Small tables with named rows and columns. After each table, cells are looked up by row and column.

rigedi =
	bon	munis	pilok	pinisez	sofural	tigaz	vogomu	gafus	rab	dima
liku	-2695	3561	-5420	5588	-6577	-7429	212	5598	5419	8308
sufumef	-4699	-7877	-2501	-5934	5604	1743	-141	-8306	-9928	-4609
dukod	3404	-4723	6002	-7812	5870	2072	-7540	-4854	-4465	-7004
lor	-5395	-5346	-4365	-1404	869	-1182	2011	-4972	-3937	982
dedit	-5758	-6708	-5166	-4391	4582	-5671	-908	-3789	-4105	883
fugoloz	-3847	-4660	-3666	-2374	1293	2929	4208	-6612	-6552	-2302
sul	-3954	-7118	-3450	-6927	3178	-9072	-5749	-2147	-3303	327
denitil	-5201	-6092	-4537	-2197	3380	-4570	-363	-3870	-5091	1372
gug	-1427	-7661	3798	-9684	4835	-6485	-9375	-3044	-1849	-4272
sigeneg	-6253	-7849	-4210	-5816	4046	-6968	-1538	-4429	-3389	2334
kuf	597	3074	1163	2285	-4069	-6654	-3855	4811	4628	4137
tuf	-6183	-6893	-4286	-4567	2661	-3427	1019	-6121	-7429	-1719
gegotiv	2274	7448	-2531	7287	-7884	4164	6032	1732	2459	47
sep	-6102	-9141	-2491	-6572	5555	-1175	-1024	-8615	-7586	-4761

sofural of liku: -6577
munis of sufumef: -7877
pinisez of gug: -9684
pilok of dukod: 6002
pilok of sigeneg: -4210
sofural of gug: 4835
munis of sep: -9141

gol =
fields: let, notisa, nim, zud, fes, kofaban
pobokol: [-7188, 6996, -1301, 6904, -1420, 2318]
geza: [2602, 1476, -1917, -2644, -1148, -2410]
ketos: [1070, -9145, -372, -9959, -1495, -8983]

ketos, fes => -1495
ketos, nim => -372
geza, fes => -1148
geza, kofaban => -2410
ketos, zud => -9959
pobokol, nim => -1301
ketos, notisa => -9145
geza, notisa => 1476
geza, nim => -1917
geza, let => 2602
pobokol, let => -7188
pobokol, notisa => 6996
ketos, let => 1070
geza, zud => -2644
pobokol, fes => -1420
pobokol, kofaban => 2318
pobokol, zud => 6904
ketos, kofaban => -8983

kazoro =
|  | kisiv | vuro |
|---|---|---|
| vapi | 20 | -45 |
| rom | 78 | -63 |
| dufog | -15 | 40 |

vuro of dufog = 40
vuro of vapi = -45
kisiv of dufog = -15
kisiv of vapi = 20
kisiv of rom = 78
vuro of rom = -63

viruba =
,rimi,bagoleg
voz,-29928,-58758
riladi,-26085,57580
zivo,35108,41779
lin,-28985,-51940
vaf,34578,59400
gurabev,12733,39705
morolam,58677,12299
tasum,-46029,-7099
ruv,-86343,45749
vifuf,-12720,34246
nim,-29394,14899
govuvoz,28015,5415
ratasak,1690,5833
fak,59219,55500

rimi of ratasak = 1690
rimi of voz = -29928
bagoleg of ratasak = 5833
bagoleg of voz = -58758
rimi of riladi = -26085
bagoleg of fak = 55500
rimi of gurabev = 12733
rimi of govuvoz = 28015
bagoleg of zivo = 41779
rimi of zivo = 35108
rimi of ruv = -86343
bagoleg of vifuf = 34246
rimi of nim = -29394
bagoleg of morolam = 12299
rimi of morolam = 58677
bagoleg of vaf = 59400
bagoleg of govuvoz = 5415
bagoleg of ruv = 45749
Row with the largest rimi: fak

ver:
|  | vib | fosad | lut | nuzer | bileni |
|---|---|---|---|---|---|
| mip | 170 | 101 | 108 | 160 | 31 |
| gif | 171 | 115 | 101 | 147 | 45 |
| lileri | 173 | 123 | 124 | 143 | 65 |
| manar | 122 | 131 | 162 | 152 | 135 |
| fug | 104 | 144 | 157 | 150 | 155 |
| fel | 102 | 141 | 160 | 155 | 155 |
| bafu | 166 | 112 | 107 | 156 | 58 |
| noneb | 197 | 107 | 41 | 86 | 152 |
| fuzem | 113 | 131 | 165 | 158 | 163 |
| rik | 133 | 190 | 108 | 107 | 141 |
| torogu | 177 | 110 | 79 | 104 | 167 |
| vuv | 113 | 151 | 142 | 140 | 151 |
| nul | 130 | 161 | 130 | 127 | 159 |

vuv, lut => 142
vuv, bileni => 151
manar, lut => 162
fug, bileni => 155
nul, nuzer => 127
bafu, fosad => 112
fel, vib => 102
nul, bileni => 159
rik, bileni => 141
lileri, fosad => 123
torogu, vib => 177
fuzem, nuzer => 158
manar, vib => 122
vuv, fosad => 151
manar, nuzer => 152
nul, lut => 130
noneb, vib => 197
mip, bileni => 31

